In the data rows, the value 128 means zero.
Some points:
vec![125, 176, 129, 147, 140, 124, 138, 112, 140, 034, 119, 128, 078, 146, 171, 183, 183, 151, 124, 153, 218, 187, 154,
     102, 200, 104, 124, 044, 129, 088, 157, 070, 096, 148, 107, 149, 156, 073, 105, 000, 089, 119]
vec![092, 138, 108, 087, 058, 191, 081, 110, 122, 107, 154, 048, 149, 190, 113, 137, 190, 110, 135, 152, 136, 172, 080,
     208, 155, 125, 117, 184, 191, 097, 110, 104, 150, 133, 172, 124, 107, 146, 108, 206, 168, 059]
vec![187, 134, 136, 108, 105, 165, 119, 077, 135, 168, 149, 113, 068, 128, 070, 170, 124, 169, 049, 147, 108, 170, 096,
     102, 130, 110, 140, 138, 101, 173, 131, 175, 172, 088, 060, 077, 099, 081, 109, 078, 118, 204]
vec![120, 128, 188, 062, 056, 142, 246, 051, 066, 102, 214, 166, 111, 009, 050, 110, 141, 109, 143, 155, 102, 169, 123,
     051, 123, 099, 135, 089, 177, 055, 072, 140, 160, 111, 088, 111, 114, 166, 084, 177, 161, 179]
vec![068, 108, 126, 128, 178, 141, 155, 206, 097, 147, 179, 110, 196, 130, 075, 149, 149, 173, 153, 059, 078, 029, 127,
     192, 115, 180, 117, 093, 170, 112, 178, 081, 158, 108, 130, 117, 141, 201, 101, 158, 151, 035]
vec![120, 220, 121, 086, 210, 177, 131, 135, 130, 151, 121, 076, 193, 135, 140, 126, 162, 182, 086, 130, 085, 096, 102,
     101, 181, 084, 171, 197, 146, 045, 051, 133, 014, 151, 179, 176, 145, 230, 154, 143, 175, 096]
vec![119, 115, 111, 110, 075, 103, 132, 041, 116, 177, 033, 111, 123, 152, 161, 103, 150, 072, 113, 122, 068, 180, 149,
     102, 095, 110, 103, 108, 125, 086, 076, 095, 128, 115, 129, 116, 164, 107, 091, 176, 095, 195]
vec![158, 179, 113, 198, 079, 197, 164, 121, 159, 162, 055, 131, 124, 124, 093, 094, 000, 119, 123, 122, 089, 009, 170,
     178, 062, 122, 128, 174, 203, 009, 215, 086, 049, 128, 153, 087, 103, 054, 106, 170, 088, 126]
vec![114, 126, 107, 170, 153, 078, 106, 223, 175, 153, 111, 079, 161, 080, 101, 113, 054, 135, 130, 141, 097, 123, 075,
     187, 099, 123, 081, 189, 136, 102, 180, 204, 062, 055, 136, 114, 049, 213, 079, 161, 058, 064]
vec![185, 147, 160, 153, 161, 154, 079, 208, 108, 168, 103, 093, 232, 151, 117, 121, 091, 076, 154, 047, 120, 079, 104,
     109, 166, 112, 150, 147, 124, 179, 134, 171, 094, 140, 108, 172, 100, 105, 151, 013, 114, 156]
vec![095, 136, 099, 111, 255, 073, 048, 160, 145, 096, 068, 150, 088, 122, 068, 118, 059, 146, 102, 093, 137, 117, 155,
     146, 176, 099, 144, 172, 125, 190, 119, 128, 117, 179, 154, 255, 191, 178, 121, 092, 144, 119]
vec![113, 122, 152, 108, 126, 108, 171, 074, 175, 114, 093, 122, 077, 192, 138, 138, 130, 176, 177, 081, 118, 134, 111,
     106, 144, 140, 155, 089, 133, 148, 062, 142, 095, 134, 123, 184, 099, 033, 051, 159, 115, 141]
vec![104, 094, 087, 164, 055, 091, 115, 104, 129, 087, 152, 149, 055, 139, 145, 146, 124, 131, 077, 124, 048, 169, 132,
     101, 116, 233, 147, 125, 059, 076, 119, 083, 199, 140, 142, 109, 136, 148, 083, 128, 098, 122]
vec![080, 098, 158, 119, 054, 087, 128, 104, 107, 181, 102, 158, 132, 154, 073, 148, 167, 119, 133, 096, 186, 153, 096,
     124, 125, 131, 136, 146, 159, 065, 142, 067, 027, 134, 213, 076, 093, 255, 178, 217, 167, 124]
vec![085, 108, 158, 117, 103, 116, 118, 062, 121, 148, 113, 136, 125, 122, 153, 169, 169, 070, 164, 204, 084, 147, 182,
     172, 104, 119, 120, 118, 103, 083, 139, 212, 152, 124, 162, 122, 127, 105, 094, 145, 069, 188]
vec![133, 094, 127, 158, 057, 078, 113, 155, 087, 039, 095, 116, 087, 209, 148, 134, 000, 154, 156, 192, 091, 073, 192,
     107, 138, 140, 152, 129, 151, 146, 109, 122, 050, 104, 133, 153, 147, 063, 164, 116, 146, 146]
vec![197, 087, 156, 119, 220, 105, 164, 117, 110, 023, 139, 129, 050, 196, 123, 052, 134, 054, 123, 141, 208, 142, 130,
     122, 108, 175, 153, 088, 107, 114, 187, 081, 071, 116, 113, 020, 146, 254, 122, 130, 187, 149]
vec![168, 110, 135, 133, 097, 152, 141, 103, 135, 162, 116, 123, 103, 176, 153, 141, 162, 134, 110, 147, 181, 160, 155,
     149, 226, 119, 114, 072, 149, 167, 000, 202, 169, 154, 123, 111, 157, 187, 201, 117, 111, 102]
vec![073, 134, 127, 192, 249, 108, 156, 136, 104, 083, 122, 125, 139, 124, 150, 080, 118, 080, 128, 096, 173, 159, 142,
     168, 119, 113, 194, 130, 143, 195, 153, 092, 169, 146, 153, 046, 130, 134, 191, 113, 098, 055]
vec![171, 088, 083, 070, 112, 082, 129, 177, 146, 118, 180, 144, 213, 108, 141, 093, 175, 233, 124, 066, 140, 097, 187,
     125, 093, 085, 133, 172, 121, 169, 207, 125, 148, 110, 130, 142, 137, 128, 143, 081, 072, 123]
vec![128, 158, 137, 117, 114, 069, 100, 158, 109, 141, 129, 143, 214, 070, 184, 152, 085, 166, 107, 130, 145, 136, 130,
     056, 078, 105, 116, 190, 083, 201, 161, 138, 138, 106, 062, 158, 132, 217, 177, 174, 130, 036]
vec![011, 202, 148, 150, 079, 087, 100, 055, 089, 158, 159, 182, 100, 162, 082, 103, 242, 127, 173, 084, 144, 105, 128,
     130, 135, 099, 136, 124, 162, 149, 027, 046, 095, 096, 171, 160, 103, 141, 104, 180, 109, 126]
vec![171, 207, 109, 096, 112, 091, 135, 213, 127, 139, 149, 138, 190, 151, 119, 115, 037, 151, 189, 149, 120, 136, 066,
     155, 081, 182, 095, 140, 177, 164, 255, 143, 137, 161, 150, 150, 149, 177, 124, 197, 112, 069]
vec![174, 114, 122, 208, 255, 143, 125, 170, 098, 099, 132, 103, 089, 111, 154, 120, 107, 090, 113, 111, 207, 122, 119,
     067, 140, 084, 159, 144, 151, 125, 116, 061, 078, 149, 101, 169, 126, 140, 220, 247, 106, 119]
vec![123, 122, 135, 119, 043, 184, 147, 150, 122, 129, 140, 101, 092, 145, 125, 137, 211, 131, 106, 166, 118, 148, 171,
     144, 179, 078, 153, 064, 077, 099, 083, 141, 191, 152, 078, 137, 115, 028, 118, 188, 154, 157]
vec![146, 103, 119, 165, 104, 089, 176, 088, 118, 174, 085, 170, 115, 215, 098, 134, 232, 144, 110, 191, 040, 170, 121,
     180, 093, 152, 102, 134, 147, 121, 091, 136, 159, 123, 121, 171, 132, 065, 139, 127, 106, 164]
vec![153, 098, 134, 115, 051, 105, 169, 120, 078, 199, 143, 116, 154, 012, 110, 074, 004, 097, 133, 142, 066, 085, 093,
     121, 000, 114, 136, 125, 054, 068, 195, 217, 113, 087, 079, 115, 103, 113, 211, 042, 115, 078]
vec![131, 089, 127, 148, 119, 158, 084, 102, 164, 067, 121, 132, 107, 139, 171, 163, 205, 161, 144, 121, 119, 210, 162,
     147, 191, 073, 134, 140, 146, 099, 140, 189, 198, 148, 135, 096, 129, 097, 082, 138, 227, 149]
vec![103, 220, 136, 149, 255, 182, 047, 136, 176, 121, 100, 067, 159, 094, 107, 112, 160, 180, 135, 131, 252, 097, 120,
     132, 166, 145, 066, 187, 083, 202, 136, 141, 213, 203, 122, 134, 156, 138, 125, 084, 105, 211]
vec![137, 139, 157, 134, 146, 172, 198, 208, 138, 091, 134, 119, 002, 069, 213, 162, 068, 068, 126, 132, 212, 093, 165,
     126, 092, 083, 138, 158, 119, 236, 137, 125, 094, 128, 125, 088, 148, 114, 147, 084, 086, 096]
vec![061, 124, 121, 099, 099, 065, 161, 091, 123, 158, 149, 163, 059, 161, 169, 171, 116, 087, 134, 069, 173, 153, 114,
     175, 214, 176, 160, 117, 090, 070, 155, 136, 093, 144, 149, 095, 140, 136, 088, 139, 180, 190]
vec![126, 055, 130, 184, 114, 136, 121, 182, 149, 178, 138, 139, 145, 059, 083, 147, 048, 161, 111, 136, 061, 102, 091,
     124, 072, 143, 124, 119, 168, 110, 137, 068, 000, 115, 124, 102, 177, 079, 147, 077, 147, 148]
vec![124, 104, 141, 085, 026, 090, 097, 110, 133, 155, 116, 142, 087, 168, 118, 118, 170, 107, 082, 162, 018, 116, 146,
     101, 161, 184, 080, 161, 109, 184, 035, 149, 152, 157, 139, 148, 077, 027, 087, 100, 109, 080]
vec![188, 088, 153, 106, 195, 223, 081, 145, 163, 149, 196, 128, 157, 128, 173, 093, 193, 096, 134, 103, 213, 087, 138,
     059, 159, 131, 140, 066, 097, 136, 105, 166, 237, 114, 047, 163, 145, 109, 109, 053, 197, 140]
vec![108, 110, 107, 096, 071, 156, 140, 081, 171, 154, 191, 113, 162, 080, 149, 071, 139, 142, 165, 142, 090, 220, 128,
     174, 161, 153, 116, 051, 121, 199, 150, 081, 090, 144, 117, 130, 148, 089, 147, 144, 118, 189]
vec![175, 213, 073, 105, 069, 102, 105, 120, 139, 106, 125, 171, 229, 093, 162, 161, 181, 093, 098, 140, 111, 081, 072,
     098, 070, 144, 091, 115, 181, 145, 149, 133, 217, 089, 180, 152, 110, 113, 147, 132, 171, 149]
vec![172, 047, 105, 120, 209, 211, 115, 131, 132, 099, 113, 203, 170, 093, 137, 178, 137, 142, 172, 163, 181, 111, 108,
     094, 069, 170, 076, 096, 022, 129, 127, 151, 255, 102, 130, 072, 105, 016, 131, 095, 138, 131]
There is one direction along which these points spread out most. For each point below, how far along it does it lie, from 0 to 99? The average is 50, and the first point in the table lies past the average. One standard deviation of the points above along it is 16.
vec![104, 094, 087, 164, 055, 091, 115, 104, 129, 087, 152, 149, 055, 139, 145, 146, 124, 131, 077, 124, 048, 169, 132,
     101, 116, 233, 147, 125, 059, 076, 119, 083, 199, 140, 142, 109, 136, 148, 083, 128, 098, 122] 63
vec![113, 122, 152, 108, 126, 108, 171, 074, 175, 114, 093, 122, 077, 192, 138, 138, 130, 176, 177, 081, 118, 134, 111,
     106, 144, 140, 155, 089, 133, 148, 062, 142, 095, 134, 123, 184, 099, 033, 051, 159, 115, 141] 66
vec![085, 108, 158, 117, 103, 116, 118, 062, 121, 148, 113, 136, 125, 122, 153, 169, 169, 070, 164, 204, 084, 147, 182,
     172, 104, 119, 120, 118, 103, 083, 139, 212, 152, 124, 162, 122, 127, 105, 094, 145, 069, 188] 66
vec![175, 213, 073, 105, 069, 102, 105, 120, 139, 106, 125, 171, 229, 093, 162, 161, 181, 093, 098, 140, 111, 081, 072,
     098, 070, 144, 091, 115, 181, 145, 149, 133, 217, 089, 180, 152, 110, 113, 147, 132, 171, 149] 50
vec![092, 138, 108, 087, 058, 191, 081, 110, 122, 107, 154, 048, 149, 190, 113, 137, 190, 110, 135, 152, 136, 172, 080,
     208, 155, 125, 117, 184, 191, 097, 110, 104, 150, 133, 172, 124, 107, 146, 108, 206, 168, 059] 58
vec![168, 110, 135, 133, 097, 152, 141, 103, 135, 162, 116, 123, 103, 176, 153, 141, 162, 134, 110, 147, 181, 160, 155,
     149, 226, 119, 114, 072, 149, 167, 000, 202, 169, 154, 123, 111, 157, 187, 201, 117, 111, 102] 65
vec![095, 136, 099, 111, 255, 073, 048, 160, 145, 096, 068, 150, 088, 122, 068, 118, 059, 146, 102, 093, 137, 117, 155,
     146, 176, 099, 144, 172, 125, 190, 119, 128, 117, 179, 154, 255, 191, 178, 121, 092, 144, 119] 35
vec![153, 098, 134, 115, 051, 105, 169, 120, 078, 199, 143, 116, 154, 012, 110, 074, 004, 097, 133, 142, 066, 085, 093,
     121, 000, 114, 136, 125, 054, 068, 195, 217, 113, 087, 079, 115, 103, 113, 211, 042, 115, 078] 30
vec![061, 124, 121, 099, 099, 065, 161, 091, 123, 158, 149, 163, 059, 161, 169, 171, 116, 087, 134, 069, 173, 153, 114,
     175, 214, 176, 160, 117, 090, 070, 155, 136, 093, 144, 149, 095, 140, 136, 088, 139, 180, 190] 61
vec![124, 104, 141, 085, 026, 090, 097, 110, 133, 155, 116, 142, 087, 168, 118, 118, 170, 107, 082, 162, 018, 116, 146,
     101, 161, 184, 080, 161, 109, 184, 035, 149, 152, 157, 139, 148, 077, 027, 087, 100, 109, 080] 72
vec![114, 126, 107, 170, 153, 078, 106, 223, 175, 153, 111, 079, 161, 080, 101, 113, 054, 135, 130, 141, 097, 123, 075,
     187, 099, 123, 081, 189, 136, 102, 180, 204, 062, 055, 136, 114, 049, 213, 079, 161, 058, 064] 20
vec![171, 088, 083, 070, 112, 082, 129, 177, 146, 118, 180, 144, 213, 108, 141, 093, 175, 233, 124, 066, 140, 097, 187,
     125, 093, 085, 133, 172, 121, 169, 207, 125, 148, 110, 130, 142, 137, 128, 143, 081, 072, 123] 38
vec![137, 139, 157, 134, 146, 172, 198, 208, 138, 091, 134, 119, 002, 069, 213, 162, 068, 068, 126, 132, 212, 093, 165,
     126, 092, 083, 138, 158, 119, 236, 137, 125, 094, 128, 125, 088, 148, 114, 147, 084, 086, 096] 37
vec![080, 098, 158, 119, 054, 087, 128, 104, 107, 181, 102, 158, 132, 154, 073, 148, 167, 119, 133, 096, 186, 153, 096,
     124, 125, 131, 136, 146, 159, 065, 142, 067, 027, 134, 213, 076, 093, 255, 178, 217, 167, 124] 46
